grid =
[[137 149 125 124 138 125 133 141 129 124]
 [115 126 128 128 133 112 132 122 124 115]
 [116 150 137 130 149 121 129 129 123 116]
 [120 129 136 124 129 133 130 125 128 124]
 [121 130 138 119 131 120 131 140 135 122]
 [112 137 132 123 146 118 136 140 127 122]
 [108 121 130 122 147 116 128 130 135 121]
 [119 126 148 118 136 124 120 135 147 116]
 [141 147 125 130 125 114 138 153 128 118]
 [139 148 122 131 133 120 135 145 125 125]
 [105 143 142 126 153 123 129 131 127 117]
 [122 139 140 125 129 122 131 127 123 117]
 [117 112 132 121 136 119 124 136 146 123]
 [122 131 144 125 128 125 127 136 138 114]]
Indices start at 0.
(0, 0)	137
(3, 6)	130
(2, 3)	130
(9, 9)	125
(8, 2)	125
(11, 3)	125
(11, 4)	129
(2, 7)	129
(4, 6)	131
(6, 7)	130
(1, 4)	133
(3, 0)	120
(1, 1)	126
(11, 8)	123
(5, 2)	132
(7, 6)	120
(3, 5)	133
(9, 3)	131
(0, 3)	124
(13, 3)	125
(0, 9)	124
(5, 0)	112
(6, 1)	121
(3, 9)	124
(12, 3)	121
(7, 2)	148
(12, 1)	112
(9, 6)	135
(8, 4)	125
(6, 9)	121
(6, 0)	108
(5, 5)	118
(3, 2)	136
(4, 3)	119
(9, 7)	145

data = 129,120,136,106,128,128,118,129,125,116,123,127,126
data[0]: 129
data[6]: 118
data[2]: 136

W =
[[137 109 108 127 135 137 138 128 145 128 122 120 144 126 126]
 [138 135 136 128 128 124 125 128 132 120 127 118 144 139 124]
 [133 122 128 132 130 125 116 130 120 122 128 129 131 115 138]
 [140 140 124 124 141 124 112 134 122 123 126 123 142 126 124]
 [154 129 140 116 109 140 127 122 114 118 127 113 134 113 134]
 [148 131 138 124 107 135 118 130 134 119 112 120 137 134 102]
 [137 131 132 126 132 113 138 145 139 121 140 147 136 101 119]
 [136 128 121 121 130 130 139 123 129 124 144 128 129 134 131]
 [134 115 138 110 138 134 145 130 130 119 122 120 130 129 127]
 [125 130 129 144 139 147 109 134 121 122 133 136 137 116 126]]
Indices start at 0.
(0, 0)	137
(9, 4)	139
(5, 14)	102
(5, 10)	112
(8, 6)	145
(6, 10)	140
(3, 0)	140
(8, 10)	122
(6, 12)	136
(7, 10)	144
(0, 9)	128
(9, 9)	122
(5, 7)	130
(4, 2)	140
(4, 0)	154
(0, 1)	109
(3, 12)	142
(6, 14)	119
(8, 14)	127
(0, 11)	120
(3, 8)	122
(7, 12)	129
(3, 7)	134
(6, 3)	126
(4, 10)	127
(3, 1)	140
(2, 14)	138
(7, 1)	128
(6, 0)	137
(1, 5)	124
(3, 2)	124
(9, 11)	136
(7, 14)	131
(3, 14)	124
(5, 3)	124
(7, 13)	134
(7, 11)	128

X =
[[116 105 126 135 123 130 123 129 129]
 [130 125 114 138 131 115 124 124 125]
 [133 127 144 132 132 138 127 131 127]
 [130 143 127 134 120 138 125 123 124]
 [139 124 114 130 141 118 134 123 126]
 [120 115 122 140 126 126 123 132 133]
 [113 109 127 137 126 131 126 130 131]
 [130 126 141 129 134 134 128 128 126]
 [136 128 113 137 145 115 124 126 123]
 [138 125 120 118 133 116 137 122 129]
 [129 127 139 125 135 131 128 126 125]
 [116 110 124 140 117 125 119 120 123]
 [126 135 129 105 133 136 133 135 114]
 [129 133 134 111 137 118 130 133 127]]
X[-14][-9]	116
X[5]	[120, 115, 122, 140, 126, 126, 123, 132, 133]
X[-4][-3]	128
X[10]	[129, 127, 139, 125, 135, 131, 128, 126, 125]
X[13][2]	134
X[-1][-5]	137
X[5][4]	126
X[1][6]	124
X[:, -5]	[123, 131, 132, 120, 141, 126, 126, 134, 145, 133, 135, 117, 133, 137]
X[4][0]	139
X[12][-5]	133
X[4][2]	114
X[-7][-1]	126
X[-5][2]	120
X[8][-6]	137
X[-9][8]	133
X[4][-2]	123
X[0][-2]	129
X[-7]	[130, 126, 141, 129, 134, 134, 128, 128, 126]
X[-13][-7]	114
X[-10]	[139, 124, 114, 130, 141, 118, 134, 123, 126]
X[-5][4]	133
X[8][-5]	145
X[-7][7]	128
X[-13][3]	138
X[-1][5]	118
X[10][0]	129
X[-13][-1]	125
X[-10][3]	130
X[-1]	[129, 133, 134, 111, 137, 118, 130, 133, 127]
X[3][-9]	130
X[-4][4]	135
X[3]	[130, 143, 127, 134, 120, 138, 125, 123, 124]
X[6][0]	113
X[12][-7]	129

a = [141 122 140 132 154 140 129 142 123 130 120 141 133 116 131 120]
a[0] -> 141
a[2] -> 140
a[12] -> 133
a[11] -> 141

B =
[[130 119 125 127 132 132 118 131 120]
 [111 152 125 126 111 124 150 120 115]
 [102 137 125 121 103 117 138 118 133]
 [110 137 125 126 111 125 136 120 119]
 [116 148 125 127 116 129 145 121 112]
 [102 136 125 124 102 116 138 120 130]
 [112 122 126 119 113 122 124 122 138]]
B[-7,0] => 130
B[-1,2] => 126
B[6,-5] => 113
B[-5,5] => 117
B[-5,3] => 121
B[-7,1] => 119
B[-6,0] => 111
B[-6,-2] => 120
B[-3,6] => 145
B[-7,2] => 125
B[-1,6] => 124
B[5,2] => 125
B[-2,-6] => 124
B[-5,-7] => 125
B[2] => [102, 137, 125, 121, 103, 117, 138, 118, 133]
B[1] => [111, 152, 125, 126, 111, 124, 150, 120, 115]
B[:, 2] => [125, 125, 125, 125, 125, 125, 126]
B[-6,6] => 150
B[6,-9] => 112
B[-3] => [116, 148, 125, 127, 116, 129, 145, 121, 112]
B[4,1] => 148
B[-3,-6] => 127
B[:, 5] => [132, 124, 117, 125, 129, 116, 122]

arr = 151,116,118,155,125,114,141,119,132,113,103,129,133,143,132
arr[0]: 151
arr[14]: 132
arr[1]: 116
